In the data rows, zero lies at 4.5, halfway between 4 and 5.
Here are some points, one per row:
[2 4 6 5 5 6 4 1 3 6 2 5 4 4 3 7 4 6 4 7 6 6 4 5 0 6 1 6 7 5 5 3 7 5 6 3 4 7 5 0 4 7 6 8 7 3 6 6]
[4 6 4 5 7 4 4 8 5 7 3 5 3 3 4 7 5 4 2 6 7 7 4 4 5 4 5 5 4 4 4 6 4 6 3 6 6 5 5 5 2 2 7 4 5 1 6 5]
[3 6 5 5 4 7 4 3 3 4 2 3 5 4 7 8 5 6 3 7 6 4 4 4 4 2 4 6 6 4 3 3 8 5 6 4 5 2 4 8 4 8 4 6 7 5 5 7]
[3 4 5 6 5 6 3 2 3 5 4 7 4 5 3 6 1 6 5 5 6 6 5 6 4 6 5 6 4 1 3 4 2 4 3 5 4 6 6 7 6 2 7 7 3 3 6 8]
[2 6 3 7 5 6 2 1 3 4 4 8 3 3 4 4 3 7 4 5 5 2 5 3 5 3 5 4 5 6 5 6 2 5 4 4 7 4 3 7 3 5 6 7 5 6 5 7]
[2 6 6 6 4 5 3 4 6 5 5 7 2 2 4 5 4 6 2 7 6 3 5 4 4 5 6 5 3 4 5 9 2 5 3 7 5 3 2 6 5 4 7 5 6 7 6 5]
[3 6 5 4 4 2 4 5 4 6 5 6 3 5 2 7 4 6 4 6 7 4 4 5 5 8 6 3 4 5 7 4 4 5 2 4 4 5 5 6 3 3 8 4 4 4 7 6]
[2 1 4 6 3 8 6 3 5 5 4 9 3 5 6 4 1 7 4 7 8 7 4 6 4 6 5 6 6 6 5 6 7 7 6 6 3 6 3 5 6 4 5 7 5 3 5 5]
[3 5 5 7 3 5 5 4 5 4 4 8 6 4 6 4 4 7 4 7 6 3 4 5 5 3 3 4 2 5 6 9 5 6 4 5 5 6 3 6 5 2 7 5 4 4 7 5]
[3 1 3 6 5 6 4 2 5 4 1 6 1 4 4 6 3 5 4 6 7 5 5 8 5 5 3 8 6 4 2 5 7 8 6 4 3 4 4 7 2 8 6 6 4 1 4 3]
[5 5 3 5 6 5 3 3 2 5 2 6 3 6 6 9 6 5 3 6 8 7 6 6 5 3 3 5 5 5 4 5 4 5 5 3 7 6 6 7 2 4 0 6 6 0 6 6]
[2 7 6 7 5 5 3 4 4 6 4 5 5 2 4 6 2 4 5 7 8 2 2 4 4 5 5 4 4 4 6 6 2 6 1 5 5 5 2 7 4 3 6 3 0 3 6 5]
[3 7 5 6 4 4 4 4 3 4 4 5 4 1 7 7 3 9 3 8 7 3 5 5 2 2 5 3 2 3 5 5 4 1 4 5 5 4 4 5 3 5 7 3 4 3 6 8]
[3 3 5 6 0 4 5 2 5 9 3 7 2 5 0 5 4 6 4 4 5 6 5 5 5 6 6 4 5 7 2 5 6 7 9 2 4 5 5 6 4 8 5 5 4 2 4 3]
[3 6 5 7 3 5 0 4 5 3 5 6 5 4 3 7 4 5 4 5 6 5 5 5 6 5 4 3 3 4 6 6 5 5 3 5 4 5 5 5 5 4 8 5 2 3 6 5]
[3 6 6 5 5 7 3 0 4 4 4 6 2 2 6 7 5 4 3 9 9 2 4 6 5 3 6 3 2 5 5 6 2 5 3 5 5 5 4 4 4 4 6 4 4 3 6 5]
[2 6 2 6 3 5 2 3 3 8 3 7 2 6 4 5 4 6 3 9 5 5 5 5 2 5 5 5 6 6 8 5 8 7 6 6 2 6 3 7 5 5 9 4 2 3 6 4]
[4 4 3 3 6 7 4 1 2 7 2 7 3 4 3 9 5 4 5 5 6 5 5 5 8 0 4 5 3 4 5 3 4 3 4 3 7 5 2 7 3 5 8 6 5 1 5 7]
[2 3 6 6 6 7 5 4 3 6 4 7 2 5 3 4 3 5 3 6 4 5 7 5 6 5 4 4 4 6 3 6 6 7 6 4 5 1 4 4 6 6 4 8 6 2 3 3]
[2 8 5 6 4 6 2 5 2 4 4 6 4 4 3 3 5 5 3 5 3 3 6 5 3 3 8 5 4 3 5 4 2 8 5 4 4 4 2 6 4 4 5 6 6 4 5 5]
[2 6 6 6 3 6 3 3 5 4 4 8 4 1 4 9 3 5 4 8 7 4 5 4 4 5 8 5 5 3 4 5 1 1 2 6 6 5 6 7 4 3 5 6 5 4 5 8]
[3 4 4 5 4 5 5 2 3 5 3 5 3 5 6 6 4 5 4 8 5 7 4 7 5 6 4 4 4 5 4 4 8 6 5 4 5 4 4 6 5 4 8 6 4 5 4 5]
[3 4 4 6 3 3 3 5 4 5 3 6 4 4 8 6 5 5 5 8 6 3 5 3 4 5 7 5 4 9 6 5 6 5 1 6 6 4 4 4 4 3 6 2 2 3 6 6]
[9 5 3 3 3 6 3 5 6 6 4 6 4 4 5 5 1 8 4 6 5 3 2 6 2 8 2 7 3 4 6 6 4 6 2 5 5 8 4 8 5 3 8 5 6 3 6 7]
[4 3 4 6 4 7 5 2 4 5 2 1 1 5 4 6 6 6 4 9 6 6 6 5 5 7 2 4 5 7 4 5 7 9 5 5 5 4 3 7 5 5 6 5 4 4 4 3]
[4 1 7 6 5 5 4 0 5 5 2 4 5 8 5 5 2 4 4 7 4 8 1 6 3 6 2 5 7 5 4 5 7 4 5 4 4 5 4 9 5 7 5 8 5 4 6 7]
[3 3 4 5 5 6 6 0 4 9 2 5 4 4 6 5 2 6 4 7 5 6 5 5 4 7 4 7 6 7 3 3 7 4 9 1 4 5 4 7 4 6 5 9 6 2 6 4]
[3 5 5 7 5 5 3 2 5 4 3 6 5 4 5 6 3 6 3 6 6 5 5 6 5 6 5 5 7 3 5 4 4 5 3 5 4 6 5 6 5 6 5 5 7 3 6 9]
[3 5 6 6 4 5 0 1 6 6 5 7 3 4 3 5 4 8 7 8 7 5 4 5 4 7 2 5 4 5 6 5 5 7 2 8 3 7 4 9 7 2 9 6 4 4 4 5]
[3 8 4 6 4 5 4 3 5 3 4 5 5 1 5 5 6 5 5 6 6 3 4 5 5 3 7 3 4 3 6 4 4 5 4 6 4 5 1 6 3 5 4 5 7 3 4 7]
[5 1 6 5 5 6 3 4 5 5 4 5 4 3 6 9 2 6 5 5 5 5 5 6 0 6 1 7 5 3 8 4 6 5 5 6 6 8 3 6 5 3 7 8 5 3 6 6]
[0 1 4 9 5 5 4 6 4 5 4 7 1 6 1 4 3 7 5 7 6 4 5 5 3 6 4 5 4 4 7 8 9 9 3 7 6 6 3 6 5 4 7 6 6 4 4 6]
[3 3 5 5 6 5 2 2 6 4 3 6 4 5 6 8 1 6 3 6 6 7 6 4 5 3 6 7 5 4 5 5 4 5 5 4 5 6 6 2 3 6 5 6 5 1 7 8]
[3 3 3 6 5 5 4 4 5 2 3 6 2 5 3 4 4 7 3 6 5 4 3 3 2 7 0 7 4 5 4 4 8 8 3 5 4 5 2 6 5 5 5 7 4 3 4 5]
[3 4 6 8 7 6 4 2 5 4 3 7 4 4 3 8 3 8 5 6 7 4 4 6 4 5 3 5 3 4 6 4 6 6 4 5 4 5 2 4 9 3 7 3 3 0 6 7]
[4 4 5 8 4 5 4 2 0 5 2 5 1 4 4 8 5 5 5 6 8 8 3 5 4 4 2 4 3 4 5 4 8 4 2 4 5 5 6 6 3 5 6 6 4 2 5 8]
[3 6 6 5 4 5 5 3 5 3 5 5 5 2 3 5 3 5 3 8 7 4 6 6 5 4 7 3 3 4 6 6 4 6 2 6 7 4 3 6 4 3 6 3 5 4 6 7]
[3 4 6 6 5 5 3 9 6 6 4 0 3 4 4 6 2 6 5 6 5 5 5 4 4 5 5 6 3 3 6 6 3 5 0 6 4 6 4 7 6 3 7 6 5 3 5 7]
[3 4 6 9 5 5 4 3 6 3 3 2 5 3 6 7 4 4 4 6 6 4 3 5 3 4 6 4 6 3 3 7 5 4 7 4 5 3 4 5 3 7 3 4 4 5 6 6]
[4 2 4 7 6 5 3 2 4 5 3 9 0 5 5 6 6 5 4 7 6 7 5 6 3 4 4 4 6 8 5 4 8 7 4 4 8 4 6 6 4 7 6 7 4 2 4 5]
[5 4 4 6 4 5 5 3 3 6 2 6 1 9 4 2 5 5 4 7 8 6 5 4 5 4 3 5 8 6 2 4 6 7 5 4 6 4 3 8 4 6 6 6 3 3 4 6]
[4 6 5 5 5 6 4 3 6 4 2 5 2 1 4 7 4 5 5 7 6 6 3 6 3 3 3 7 5 3 3 5 4 5 6 4 5 2 3 8 4 7 5 6 8 3 5 6]
[3 6 5 9 4 5 2 2 3 4 4 6 3 3 1 7 4 6 2 6 6 3 5 3 3 4 8 3 5 6 5 5 4 3 2 6 8 4 3 5 5 4 7 5 5 5 5 7]
[3 4 7 6 6 5 3 3 4 4 3 4 3 4 5 7 1 6 3 7 6 5 5 3 4 5 6 5 5 6 5 5 1 5 2 6 7 9 6 9 6 3 7 5 5 3 9 5]
[3 6 5 7 5 5 6 3 2 4 3 5 3 3 5 9 5 5 4 6 6 6 5 5 7 3 3 4 4 4 5 6 1 4 4 4 5 4 4 6 3 6 4 5 4 7 5 3]
[3 2 4 4 4 6 4 3 5 5 3 8 3 5 4 3 3 6 4 8 6 6 5 5 3 8 2 4 5 6 4 5 7 7 1 6 3 5 4 6 4 5 4 4 4 3 4 4]
[3 6 5 6 4 5 4 3 2 5 4 6 5 3 2 6 6 5 4 6 8 4 4 5 5 6 7 3 4 4 4 6 4 4 4 4 5 4 3 6 3 4 2 2 5 4 5 4]
[4 6 4 6 5 5 4 4 3 9 2 7 2 4 5 8 6 5 5 6 8 7 0 6 8 5 3 4 4 5 4 4 5 5 6 5 5 5 4 6 2 4 7 6 4 2 5 7]
[5 3 5 5 5 6 4 3 4 3 2 2 6 3 8 8 4 5 5 6 7 5 3 6 2 2 6 5 6 5 4 6 6 4 7 4 6 3 3 6 3 7 4 6 7 6 5 5]
[3 6 6 5 4 5 2 3 4 5 5 8 4 2 1 6 2 6 5 4 9 4 4 3 9 3 5 4 5 4 6 6 9 3 1 6 5 6 5 6 8 2 6 6 4 2 6 8]
[1 3 6 6 4 6 4 3 4 5 4 6 3 6 3 3 3 6 4 6 5 5 5 5 1 7 2 5 4 4 5 5 6 6 2 6 4 2 4 6 7 6 3 8 5 3 5 6]
These points spread out most along one direction. Take the direction at right angles to it along which they spread out most. Go by this last direction. Where along it does each point below lie, from 0 to 99? 50 is the average, and the first point above lies past it. One standard deviation of the points above along it is 16.
[3 6 5 6 4 3 4 6 3 5 2 4 4 1 5 5 5 6 4 6 5 4 4 5 9 4 5 3 4 3 4 7 3 6 4 5 5 4 2 6 5 4 4 5 5 4 6 6] 61
[3 5 4 6 4 3 5 3 5 6 6 8 4 7 3 7 4 6 5 6 6 3 1 6 4 6 4 4 3 6 3 4 4 8 3 5 4 6 3 6 5 3 7 6 4 3 5 6] 34
[3 6 5 6 5 5 4 4 3 7 5 5 3 5 6 6 7 4 4 5 7 7 5 2 6 3 7 3 4 4 5 5 4 2 3 3 6 4 3 9 5 1 8 4 5 1 6 8] 59
[3 5 4 7 3 6 5 2 3 5 0 4 2 7 5 8 4 6 2 6 6 6 7 7 4 4 4 4 6 6 2 5 4 7 5 4 6 3 4 6 5 7 7 8 5 0 4 2] 63
[3 6 4 4 4 5 3 3 3 2 1 2 4 2 4 7 4 7 5 6 4 5 4 5 2 0 6 6 4 3 3 2 5 5 9 5 4 4 4 8 3 7 3 8 6 3 5 7] 82
[2 5 6 6 5 5 4 3 6 4 2 2 5 1 6 6 5 3 5 8 6 4 8 6 2 2 3 5 5 2 4 4 8 5 5 6 5 3 1 5 1 6 5 3 8 3 5 8] 73
[3 1 4 5 4 4 2 2 5 6 4 7 4 5 5 4 7 7 3 7 6 8 4 2 5 6 5 4 3 5 6 7 2 6 2 6 5 7 3 5 5 2 7 6 3 4 4 7] 32
[3 4 4 7 4 4 5 3 4 3 3 1 4 5 4 6 5 7 5 9 6 5 5 5 4 7 4 4 3 9 6 6 5 3 5 6 4 6 3 7 4 2 8 5 3 3 5 7] 41
[4 7 5 6 4 6 4 3 3 4 5 6 3 5 5 7 3 6 7 6 5 3 5 2 5 4 2 4 5 4 6 8 2 4 2 7 6 6 8 7 5 2 7 6 5 3 5 4] 42
[2 5 4 5 5 6 5 4 2 5 2 7 0 5 4 7 6 5 4 5 7 4 4 6 5 2 4 4 4 3 6 4 5 9 1 2 7 6 7 6 3 5 5 7 3 4 5 6] 55
[3 8 5 7 4 4 3 5 3 4 4 4 4 0 6 6 7 5 3 6 5 4 4 5 0 7 6 4 4 2 4 4 5 6 6 5 3 4 4 6 5 8 5 6 6 5 5 6] 64
[3 5 5 5 2 7 6 4 5 6 4 8 4 5 3 6 3 8 4 6 8 5 3 4 4 6 4 4 5 5 5 6 5 7 2 4 3 5 3 0 5 4 2 6 4 3 6 7] 41
